In the data rows, the value 128 means zero.
Some points, one per row:
(152, 103, 117, 135, 156, 118, 139, 142, 123, 100, 156, 126, 152, 171, 146, 128)
(121, 121, 138, 115, 120, 110, 136, 147, 130, 107, 139, 155, 138, 126, 93, 115)
(160, 176, 177, 125, 92, 156, 165, 104, 91, 154, 96, 150, 106, 121, 166, 161)
(168, 173, 164, 169, 161, 117, 143, 155, 164, 123, 156, 153, 145, 150, 162, 164)
(159, 150, 135, 142, 150, 154, 135, 139, 143, 174, 140, 134, 116, 108, 149, 174)
(102, 105, 97, 110, 113, 107, 100, 122, 123, 137, 132, 108, 116, 115, 113, 133)
(96, 105, 100, 118, 122, 123, 114, 110, 99, 112, 104, 94, 137, 151, 118, 118)
(154, 166, 159, 151, 149, 127, 160, 162, 147, 108, 153, 140, 117, 125, 153, 122)
(166, 151, 153, 104, 85, 144, 143, 108, 89, 89, 94, 147, 114, 126, 165, 174)
(81, 112, 137, 147, 140, 124, 93, 137, 152, 126, 109, 86, 127, 154, 120, 112)
(79, 102, 93, 101, 145, 132, 117, 137, 129, 103, 140, 104, 98, 109, 116, 108)
(149, 162, 154, 98, 93, 173, 145, 100, 110, 168, 115, 169, 113, 119, 140, 134)
(131, 128, 146, 158, 145, 123, 152, 155, 159, 146, 165, 154, 160, 144, 138, 118)
(108, 120, 107, 121, 130, 129, 98, 106, 128, 155, 135, 100, 110, 107, 88, 107)
(142, 138, 137, 144, 152, 119, 149, 149, 153, 132, 178, 156, 161, 165, 144, 118)
(139, 137, 136, 158, 155, 100, 135, 163, 164, 112, 155, 143, 156, 171, 165, 156)
(155, 162, 158, 171, 147, 148, 150, 112, 159, 184, 115, 170, 126, 141, 168, 149)
(134, 97, 130, 150, 161, 134, 134, 143, 149, 112, 145, 130, 144, 129, 121, 113)
(142, 107, 157, 164, 146, 106, 155, 182, 182, 136, 144, 133, 167, 161, 155, 131)
(154, 164, 162, 149, 140, 152, 153, 172, 174, 199, 175, 155, 95, 88, 146, 166)
(130, 124, 154, 153, 165, 132, 140, 132, 143, 127, 153, 144, 165, 147, 118, 84)
(107, 117, 116, 112, 98, 105, 92, 104, 102, 117, 116, 87, 110, 132, 111, 119)
(150, 118, 154, 142, 130, 107, 149, 147, 134, 116, 147, 128, 148, 167, 144, 118)
(159, 156, 160, 126, 107, 132, 142, 130, 120, 177, 109, 174, 137, 106, 136, 169)
(145, 170, 153, 101, 111, 164, 174, 135, 105, 185, 110, 139, 89, 114, 152, 126)
(155, 151, 143, 143, 136, 150, 146, 149, 142, 112, 149, 132, 142, 148, 144, 151)
(102, 101, 90, 133, 145, 107, 77, 101, 112, 143, 132, 104, 121, 114, 107, 123)
(142, 162, 174, 114, 113, 169, 149, 96, 107, 203, 116, 143, 100, 109, 154, 161)
(99, 95, 108, 149, 136, 118, 112, 118, 104, 104, 107, 102, 122, 122, 103, 125)
(162, 161, 113, 112, 137, 152, 156, 155, 159, 132, 137, 121, 153, 138, 166, 151)
Here are 16 more points, each followed by its number:
(109, 114, 108, 101, 73, 108, 104, 95, 94, 108, 105, 96, 99, 93, 84, 102) 0
(153, 118, 143, 162, 143, 98, 142, 156, 145, 116, 142, 124, 100, 108, 129, 114) 1
(144, 152, 150, 106, 128, 142, 129, 135, 131, 103, 151, 150, 163, 125, 156, 154) 2
(155, 163, 160, 104, 115, 178, 158, 104, 92, 148, 94, 142, 112, 116, 154, 175) 3
(99, 123, 101, 95, 96, 105, 98, 112, 105, 105, 102, 101, 130, 127, 106, 109) 4
(152, 169, 159, 141, 120, 101, 143, 149, 181, 158, 164, 141, 165, 161, 158, 160) 5
(151, 162, 127, 80, 90, 163, 154, 106, 90, 88, 108, 138, 81, 91, 141, 148) 6
(112, 115, 101, 106, 106, 111, 97, 103, 115, 132, 111, 108, 132, 105, 85, 120) 7
(134, 98, 126, 165, 163, 98, 119, 135, 144, 147, 125, 87, 119, 116, 102, 126) 8
(90, 98, 133, 164, 165, 122, 139, 153, 161, 130, 145, 132, 147, 117, 97, 92) 9
(146, 164, 149, 156, 143, 139, 141, 137, 141, 132, 158, 136, 102, 116, 150, 149) 10
(164, 155, 119, 130, 149, 176, 169, 112, 136, 162, 80, 136, 115, 119, 136, 144) 11
(107, 97, 83, 104, 117, 126, 117, 118, 84, 117, 130, 107, 113, 126, 118, 115) 12
(97, 104, 104, 115, 111, 118, 93, 119, 129, 138, 138, 129, 128, 123, 122, 118) 13
(110, 113, 103, 120, 114, 114, 109, 128, 112, 107, 108, 117, 140, 132, 110, 115) 14
(80, 99, 144, 157, 145, 120, 131, 140, 146, 132, 162, 154, 189, 143, 108, 90) 15
Which of these numbered points is nearest to each point below, ignoring the 3 directions in which the first points spread most? Its number follows each.
(134, 149, 129, 139, 165, 159, 144, 163, 153, 110, 144, 148, 117, 113, 141, 136) > 6
(92, 106, 140, 156, 146, 133, 149, 139, 150, 137, 116, 135, 111, 105, 104, 103) > 9
(123, 133, 116, 119, 117, 126, 92, 99, 116, 117, 104, 93, 105, 102, 83, 109) > 0
(91, 97, 100, 110, 99, 99, 70, 94, 120, 121, 118, 120, 123, 110, 112, 122) > 13
(148, 135, 123, 105, 111, 143, 139, 120, 99, 109, 103, 135, 104, 105, 138, 148) > 6
(161, 162, 151, 134, 136, 157, 140, 159, 179, 117, 161, 163, 167, 110, 137, 168) > 2
(150, 169, 153, 147, 148, 104, 144, 176, 172, 115, 147, 132, 151, 155, 151, 149) > 4
(172, 185, 151, 89, 98, 162, 147, 103, 94, 161, 85, 137, 117, 209, 166, 175) > 5
(113, 141, 123, 104, 99, 129, 125, 125, 127, 123, 94, 99, 136, 148, 123, 114) > 4
(94, 108, 101, 98, 77, 101, 109, 104, 95, 117, 110, 106, 125, 123, 96, 92) > 4
(154, 145, 147, 146, 134, 147, 131, 131, 135, 107, 146, 156, 109, 110, 146, 152) > 10
(108, 108, 105, 120, 111, 112, 104, 114, 103, 111, 105, 107, 122, 134, 127, 120) > 14
(134, 105, 115, 128, 141, 110, 132, 152, 170, 127, 164, 140, 142, 125, 140, 90) > 13
(87, 111, 146, 150, 141, 110, 142, 148, 129, 112, 153, 136, 177, 124, 90, 93) > 15
(153, 164, 135, 90, 102, 158, 160, 111, 106, 180, 93, 121, 93, 209, 166, 165) > 5
(90, 123, 149, 161, 165, 146, 147, 138, 140, 127, 162, 160, 141, 120, 120, 107) > 9
(165, 158, 127, 140, 162, 119, 145, 162, 157, 123, 165, 152, 147, 110, 157, 164) > 2
